128 stands for zero in the data rows.
Here is a table of points, one per row:
[111 102 119 159  85 149 155 117  89 178 125 152 131 123 107  97 109  64
 148 105 163 148 168  85]
[121 108 181  31  87 151  82 185 134 112 105 105 207 163 141 113 102  88
 182 130 114 207  57 154]
[123 102 169  64 137 182 110 121 155  90 137 141 165 174 155 184 104 121
 147 142  92 142 103 151]
[113 128 135 120 100 194 171 160 172 172 174 119 202 164 139 202 135  82
  75 121 168  82 177 174]
[130 148 144 134 177 171  87 113  92 117 150  71  90 152 220 146  60 163
 188 191  46 161  75 161]
[171  91 139  57 116 132 153 133 101 125 155 131 108 213 138 173 169 144
 126  73 110 137 193 224]
[101 196 123  93 105 198 165  62 164 165  40 116  87 100 151 111  96  85
 124  73  62  99 111 149]
[165 111 110 130  87 139  94 140 159 162 186 172 137 197  70  69  72  66
 178  74 128  86 102  57]
[ 65 191 166 170  94 121 163 163 141 164  96 100 151 122 188 232  91 210
 115 186  81 142 175 192]
[125 135 144  38 131 105  47  88 133 141 139 160  63 180  20 132  54  71
 108 115 181 179 109 102]
[121 142 188  67  77  72 149 155 137 140  67 160  56 196 194 138 124 118
 179 113  26 194  94 120]
[ 44 144 216 163 100 131 152  64 109 160  65 114  74 114 174 174 109 101
 102 132 125 167  96 168]
[160 146  94 145 165 128  52 179 172 125 168  16 210 156  92 106 129 180
 136 150 141 192  86 157]
[171 149 159 154 127 122 163 138 141 116  72 181 130 147 123  94 208  47
 123 147 154  98 135  92]
[104  99  89 178 162 132 164  69 137 158 146 161 135  90 110 117 186 143
 131 209 173  58 155  86]
[ 88  43 148 110   3 179 147 202  89  90 113  16 148 112 123 124  52 140
 110 143 177 113 106 155]
[101 129 166 105 118 157  85 141 123 157  83 109 127 224 160 204  95 171
 131 170  61 182  52 144]
[156 178 133 153 132  83 146  71 156 109  69 176  59 129 114  91 140 101
 152 135 108  75 185  74]
[113 142 191 204 163 148 102 160  97  67 108 119 157  23 120 140 116 162
  94 105 147  78 199  74]
[133 102 147 153 158 142 227 160  83 167  76  81 243  64 169 133 161 164
 173 162  95 209  82 172]
[173 150 178 118 106 146 197  49 158 100  66 153  79 145 178 221 106  62
  73 105 110 140 143 140]
[176 105 157 110 142 141 172 134  99 187 164  67 255 110 165 146  74 138
 163 186  69 219  47 202]
[ 56 100 171 144  92 141 125 156 105  69 171 106 155 121 159 191  91 174
 122 173 115 209  62 181]
[220 179  88 121 166  18 191  61  79 193  89 165  56  85 154 139 209 203
 128 134 130 206 117 194]
[ 86 161 101 155 200 120 216  99 139  90  98 202 134 113  77  36 184 139
 127 136 155 122 215 104]
[168 128 169  76 132 143 165 165 154 138 134 122  52 150 144 165 110 120
 192  66  85 132  87  78]
[114 132 126 154 116 115  94 126  77 120  95 145  76 111 116 130 190 181
 103  67 127 131 152 169]
[ 49 186 172 116  98 120 120 118 125  92  53 132  91  61  62  64 131 106
 161 131 165 136 167  76]
[ 84 149 154  41 107 178 121 124 152 111  96  47  93 156 108 255 100 207
 159 147 134 162 132  80]
[ 96 130  64  81 108 118 132 143 150 115 165 206 155 220  75 152 131  89
  88 160 179 144 152 189]
[179 138 100  96 173  40 136 166 142  79 159  76  78 255  75 122 141 114
 183 126 105 182  76 161]
[ 83  79 116 122  98 165 182  74 166 151 180 153  79 118 128 167 146  21
  90  44 141 112 159 133]
[162 133  44 143 169 149  31  78 178 127 196 166  41 149 154 202 121 172
  84 155  97 171 141 148]
[127 149  64  52 181 172  62 127 181 109 149 113 135  80  62  57 147 149
 103 129 198 121 171 114]
[105 200 100 196 146  67 170 142 152 128  88 161  96  78 175 144 123  47
 130 108 190  79 164 105]
[106 134 161 172 132  89 202 134 145 150  64 158 117  97 156  57  93  99
  82 185 109 117 100  70]
[116 125  76 101 134  95 119 124 130 107 207 132 173 143  83  60 168 139
 150 133 115 153 113 160]
[150  70 202  84 106 100 150 116 116 129  33  93 151 169 125 119 109  61
 105 119 121 140 138  88]
[198  31 126  85 112  98 115 136 133 122 175 104 211 185 114 109 181 165
 125 123 137 114 129  88]
[125 180 154 127 102 110 154 144 112 131 120 142 161 102 131  85 148 147
 149  96 133 150 121 137]
[140 111 119 130 102 158  80 118 149 122 138  94 211 200 146 120 119 214
 127 130 107 120 136 114]
[117 164 105 161 121  80 136 106  85 159 142 142 115  87  95 134 176 157
  66  79 175  90 101 140]
[ 82 166 158 109 146 159 163 141 122 122  81 137 119  66 167 210 140  87
 126 138 127 142  79  79]
[140  93 140 108 138 129  43 148  71 105  82 127  90 144  80 102  69 147
 150  82 118  81 105 116]
[196 124 122 129 191  77  86 114 169 179 142 231 121 155 112 149 202 119
 150 100  78 150 114 171]
[152  89  83 149 122 125 129  94 151 178 134 143 131 101 137 119 141  36
  95 137 148 123 177 142]
[ 71 123 117 140 154 142  71 152 212 116 156 137  95  58 118 134 138 173
 105 178 118  98 128  92]
[124 158 102 171 147  51 125  76  75 148 131 180 104  86 137  55 146 112
 211 116 148  92 140 172]
[111 170 131  91  58 142  83 130 158  93 102 166 135 129  47  52 102  82
 175 108 216  98 182 134]
[ 96 127 167 207 120 161 255 165 109  98 157  93 152  54 132 135 116 160
  97 157 144 176  78 185]
[147 114 138 166 136 191  70 193 147  67 242 158 193 130 173 160 127  95
  87 150 102  31 155  94]
[ 79 170 192 132  66 133 160 165 119 146 104 117  97 105 152 141  84  64
  83 100 171 103 228 104]
There is one direction along which these points spread out most. How many in every 100 of the points above lie lower along it than each point below? Round to a whole number. More than half of the points above lie lower than the first one.
[178 120  51 114 146  76  78 109 122 134 110 182 138 144 123 161 186 139
  92 102 111 159  91 144] 50
[112  46 158 136 160 154 142  99  92 124 100  34 174  92 109 103  53 137
 100 164  93 150  95 176] 21
[130 153  52 178 217 142  47 157 141 142 115 181 200  87 167  89 102 127
 137 161 117  95 119  92] 65
[156  22 107 103 116 176 108 154 108  77 221  37 166 159 145  90  51 194
 112 106 101 121  64 163] 8
[122 151 136  60 115 113 106 156  81  76 134 157 143 181  76  85 144  66
 140 172  96  87 165  84] 67
[107 100 141 105  90 163 132 134 158  76 209 132  37  83 162 172  85 180
 139 141 121  91 149 153] 37
[153  81 121 140 147 120 161 137  78 178 191  79 170  95 161 153 112 108
 158 157 125  95  93 150] 29
[137 197  57 188 147 163 126 131 143 124 108 165 165  95 145 131 133  80
 137 124 166 133 168 109] 83
[135 164 140 110 181  63 155 110 176 140  28 165 110  67  97  81 124 109
 166 147 154  87 163  81] 94
[170  85 129 108 130 166  93 123 106  83 255 109  49  83  74 156 203 120
 114  60 227  22 144 133] 85
[168  84 194 112 120 141 105 121 225 125 164 116 174 129 102  55 116 132
 180 108 143 168 133  70] 44
[161 106  77 156 106 115  70  95 121 171 165 127 125 154 120 118 199 137
 114 133 153 106 158 127] 67
[ 93 209 110 173 203  56 122  96 134 137  13 126  87 130 216  81 140 158
 107 185  82 209  95 151] 42
[148  89  87 101 131 105 104 187 132 140 141 137 166 251 139 101 100 179
 122 188  82 189 122 187] 10
[122 163  56 193 113 203 114  88  60  79 118 188 149  72 143 147 122 149
  69 142 143 107  64 133] 56
[162 129  86 190 131  99  98  56 147 130 157 149 125 166  64 200 122 166
  84  88 145 107 129 114] 65
[138  60  83  14 123  91 117  71 181 176 154 177 150 161 104 111 195  63
 143 108 129 118 161  77] 75
[125 174 105 163 189  69 187 111 110 182  88 126 120  51 160  88 129 142
  93 139 127  69 111 127] 79
[143 209  60 193 183 128  46 142  69  90 207 182  56 176  98 105 177 185
 120  73 165  86 122 130] 85
[ 66 129 107  99 116 139  52 161 133 154 179 125 149 145  91  71 136 111
 130  97 139 156 147  67] 58
[147 178 145 166 137  73 206 125 189 140  67 169 115 112  79 109 138  93
 188 189 150  89 147  47] 94
[ 89 172 144 129  72 117 109 161 148  85 171 162 133 130  91  80 161 122
 116 194 150  84 139 110] 69
[141  99 175 202  51 199 162 230  70 161 110   6 147  60 157 108  51 208
 108  91 123 184 104 158] 10
[ 95  17 125  81 141 153 100 147 115  96 155  85  30 145 123 150 157 166
 136  84  75 154 158 142] 29
[111  93 134 142 159 121 188 121  71 139  92  80 118  97 180 149 113 161
 116  91 159  60 143  89] 56
[155 121  79 162 109  69 138  65 100 145 140 117 126  86 141 148 175  81
 103 107 116  98 141 102] 75
[208 108 194 180 138 188 181 185  54 115 132  30 155 140 199 155 114 196
 180  89  98  93 114 143] 10
